The rows of R fall into 3 groups, and each row is roughly a mix of its group's hidden directions.
R:
[[-43 -13 -49  -8 -27  -7  -4  25 -31  11 -35]
 [ 25  16  12 -34 -49   8 -16 -20  38 -26 -27]
 [-32  12  -3 -23   4 -21  23  47  45  -4 -35]
 [ -9  11  -6  34  27  68  -1  25  -3  23  15]
 [ -8  22  48 -10  -5   9 -24 -64 -16  10  -5]
 [-46 -36 -26  17  13  10  30   3 -48  14   6]
 [-40 -15   7  -4   3   3  -3  35  18 -41 -55]
 [ -8   4 -31 -25 -15  -8  56  54   9   2  -8]
 [ -3 -18 -31  13  18  34  28 -31 -24  53   4]
 [-17 -38  -6   3  30 -10  49  45  12   0  29]
 [ 19  42  36 -26   4 -57   3  -8   7 -20 -18]
 [-33   1  31  -1  41  -8  29 -18 -15  43 -34]
 [  7  -1  38  37  -5  27 -28 -38 -42  19  15]
 [ 27   8 -28 -35 -17  19  13  15  -8 -25  60]
 [-61 -12 -20  -4   8  41  21 -10  10  37  -8]
 [-13  15  58  33  48  17  -8  14  -3  13  20]
 [-18   7  28 -50  32  -3  29 -10 -36  34   7]
 [ 36   2 -20 -31 -21 -48  25 -12 -10 -42 -14]
 [  4  45  26 -11 -13   8 -55 -37 -24 -10   4]
 [-29   4  26  46  23   8 -29 -27 -27  33 -21]
 [ 34  -2  11   8  24  52  17 -38 -20 -17  33]
 [ 46   1   6 -40  -6  17  39  22  29 -29  19]
 [-21  -2  30  49   2  48 -24   2 -21  27  18]
 [ 45  34  -4 -32  29 -19  -7 -15 -14  24 -41]
 [-21   6 -57 -11   6  35 -20  29  27  26  19]
 [ 28   8  32 -19   2 -45 -44   6   6 -43   4]
 [-10 -34 -37 -47   1 -43 -19 -11  22  -8 -24]
 [-26  -8  -2 -19  23  49  -6  14 -15  32  51]
 [-12 -19   1  -2 -28  46 -47  -7 -24  20 -38]
 [ 30  -8  14  10 -25 -32 -13 -41 -43 -19  34]
 [-13 -24 -30  16 -46  45 -13  14 -35  12  21]
 [  5   2 -25  10  42  21  63  16   4  19  25]
 [-28  10   6 -15   8   1  32  37   8   6 -67]
 [ 50 -23  16  -5  -5 -23  23 -18 -27 -45  25]
 [ 21  45  13 -15  14 -11  36  26  51 -16  12]
 [-25  -9 -39  -7  20  30 -24  20  56 -14  16]
 [ 41  -1  13   0 -16 -16 -39  36 -18 -37  35]
 [ 38 -21  12  31 -35 -26 -21 -18   2  -5  49]
 [ 12  15  -5  -9   4 -30  -6  20  58 -55   1]
 [ 17 -15 -26 -56 -23 -24 -32 -34   7  19  10]
 [-28 -20  24  27  -4  30 -33 -28 -47  26   0]
 [ 39  15  41 -17 -10 -33 -43  17 -15 -25  14]
 [-18 -34 -53 -13  16  15  10 -41  -3  36 -12]
 [ -3 -30 -35  21 -19 -10 -12 -35 -46  33  23]
 [-24   7 -35  15  25  20  17  28  55   1 -31]
 [ 20 -38  -5 -40 -47  -3 -21 -30 -32   1   3]
 [ 29 -18 -24   7 -13  18 -38 -52 -31   3  28]
 [-16 -51 -53   8  -3   1  37  15  29  -2   6]
 [-55   8 -24  -6  44  -2  10  40  27  -5  10]
 [-38 -19 -38  23  23 -11 -28   8  48 -16  18]
 [-29  -8 -14  22 -41 -26 -33 -40 -12  32  19]
 [-42 -16 -38  24  34  54  -2   8   7   3   5]
 [ 45  14  -2 -42   1 -46  -7 -29  12 -32  -1]
 [ -1   0  38  11   6 -49  -7 -10 -11 -57 -26]
 [ 17 -12 -30 -24 -43  -3  37  19  29 -21  36]
 [ 17 -12 -21 -11 -52 -45  23 -22  28 -24   7]
 [-18 -15 -42 -25   7 -33  24  13  40 -33 -26]
 [-56  -7 -22  -8 -23  47 -27   3  18 -12 -23]
 [ -6 -21  28   8  13  14 -63 -23  22 -38   9]
 [ -4   8  43  39 -11  39 -19 -20 -46   3   8]
 [-47  -7  21  34 -31 -19 -27 -25 -26  12 -29]
 [ 33  22  64   8   1  11 -20 -16 -14 -36  15]
 [-24 -17 -18  47 -17  32   8  57  -3   6   5]
 [ 13  32  50   4  22 -19 -10  51  29   4   2]
 [  2  48 -31  -9  47 -17  29  -2  32  -5 -20]
 [-24  -8 -53  15 -29  14  16  14  49  -4 -24]
 [-27  -5  -5  11  62 -28 -30 -10  11   8 -37]
 [-35   6 -17 -12  47 -11 -11  27  23   4 -53]
 [-37 -32 -24  14   7  28  14 -21 -29  48 -19]
 [-42 -14  -6 -10 -45  36 -30 -27 -29 -10 -11]
 [ 36  -3  49   5  13  12   1 -26 -57  -2 -14]
 [-11 -46  36  35 -18  37   5  15 -29   3  25]
 [-25  21 -45 -17  34 -31  26  19  37  -1 -16]
 [-46 -11  11  30 -30  11 -20  51   6  10 -29]
 [  6 -39 -11 -17 -17   9  55 -30 -42  -9   2]
 [  4  20   0  -5 -43 -66  35  -5  -9  -9   3]
 [-20 -13 -25 -22 -15 -29  -8  22  32 -61 -10]
 [ 22  21  34 -33 -50 -19 -38 -20   3 -15  -6]
 [ 31 -28  -9   7 -12 -38  -8 -39 -16 -24  48]
 [-22  -1 -20  11 -48 -53  -3 -31 -32  -1   5]
 [  1   7 -21  -5  -2  39  15  35  57 -10  36]
 [-14  -2  18  37  12  33 -38   4 -47  34 -15]
 [ 16  23   6 -11 -25  53 -32  23 -31 -26  24]
 [ 41  21  -2 -52 -23 -18 -12 -21  35 -19 -16]
 [-28 -24  20  28 -28  13 -17 -17 -51  -4  38]
 [  7 -22  -7  14 -44  37  -5 -28 -13  34  43]
 [ 39  23  43  20  33 -18 -12 -24 -19 -27  26]
 [-32  -4  -5  51  -6  37 -17 -24 -46  11   3]
 [ 14  43  57   7  -8 -15 -26 -17 -39   3   1]
 [-17 -39 -36  31  10  37  20   4 -29  37  -2]
 [-27 -12 -37 -33   0  25  15  40  21  16 -42]
 [ 11  32  69  11  -7 -13   2  25 -15  13 -31]
 [-20 -30 -43   3  -7  23  34 -33 -35  29 -13]
 [-27  -4  41   8  54  13  16 -22 -36  19  12]
 [ 10  29  20  29  14  58  16  17 -31  30   7]
 [-27  18  31  -2 -37 -25 -48  -7  -8 -37 -19]
 [ 17   3  20  15  -7 -35 -35 -34 -50 -28  16]
 [ 44  16 -33 -27 -39 -25  40  -3   3 -10 -14]
 [ 27  38  51  20  29  26 -23  -6 -27  12  -2]
 [ 14  24  40   6  15  57  11  12  14  -2 -42]
 [ -4 -10 -41 -30   7 -59 -12  15  29   0  27]
 [-12   0 -31   0  11   9   0  53  60 -12  15]
 [-12  20  21  32  -9   3 -23  47  54 -21  -4]
 [ 29  17  56  21  32  -1 -33 -21 -18   2  24]
 [-39  -5  13  -1  -5  28 -21 -38  -8  56 -25]
 [-63   4  26  16 -28  42 -15   8  -2  19 -10]
 [-15  24  51 -23  29 -25  19  26 -18 -14  34]
 [ 15  15  21   2 -26 -39 -24  38  24 -48 -15]
 [-32   3 -10  37 -35 -52  -8 -32  -8  20  16]
 [ 19  35  47   3 -21   8 -27  -2  11 -44  32]
 [ 13  16  -8 -11  36 -15  54  25  49   8  -4]
 [ 23  -3 -33 -49 -24  24 -10  14  34  -8  38]
 [ 52 -11  35   7  -5  -6  17 -25 -53  13   7]
 [ 33  -8  37  16  21  -8 -10 -49 -46  15   4]
 [-10 -36  -3  46  -6  36  -2 -31  -1  36  32]
 [-14   0 -25  20  29  37  10  12  50  38  24]
 [  2  13  49  23  38  12  19   3 -34  44   6]
 [ -8  13 -14 -27   1 -28  55  32  17  11 -42]
 [-38 -13 -39 -15  -9 -17  26 -12  37 -26 -39]
 [ 59  -8  48  -8 -22   6 -26 -15  -9  -6  26]
 [ 21   4  14  -2  27  -7  36 -56 -42  21  -6]
 [-39 -52  -1  -7  -8   9  13  19 -53  20  -2]
 [ 30  19  39 -20  26  34  32  18  36 -21  -8]
 [ 12  11 -13 -13 -34  15  60   7 -44  -8  21]
 [-40 -31 -17  21 -22 -18   7   8  13 -23  57]
 [-33 -11  -5  30 -15 -22 -51  -3 -35  15  36]]
Here is one row of each group, with its name. Which group are the others in?
[ 49  22  -1 -13   7 -50  24  20  30 -24 -13] : <73>
[ 16 -36   4   4 -33  20  49 -20 -35   6 -33] : <68>
[ 16 -43 -28  -1 -21  41  -9 -18 -40  20  26] : <4>

[  5  18  22  20 -29 -40  -5 -24 -56  20 -19] : <68>
[-14  44  53  13  12  29 -34  -6  20  18 -10] : <4>
[-28   3 -48  -6  33   0  16  47  33   1 -19] : <4>
[-19 -16  45  30  -6  60   5   6 -23 -10  15] : <68>
[-19 -20  18   2   2  18 -44 -28 -38  50  -9] : <73>
[  8 -14   5 -31  33  -9  -2  25  35 -57 -24] : <4>
[ 31  17  47  24 -12   3  10  -5   9 -45  43] : <4>
[ 38  54   8 -34   9 -36 -21 -26   1  -2 -12] : <68>
[ 15  48 -10 -21  11 -54  17   0  38 -11 -14] : <68>
[ 34  25   9  14  57  19  38  -3  20 -12  22] : <68>
[ 29  37  41  -7  21 -22  34  44   2   5   8] : <73>
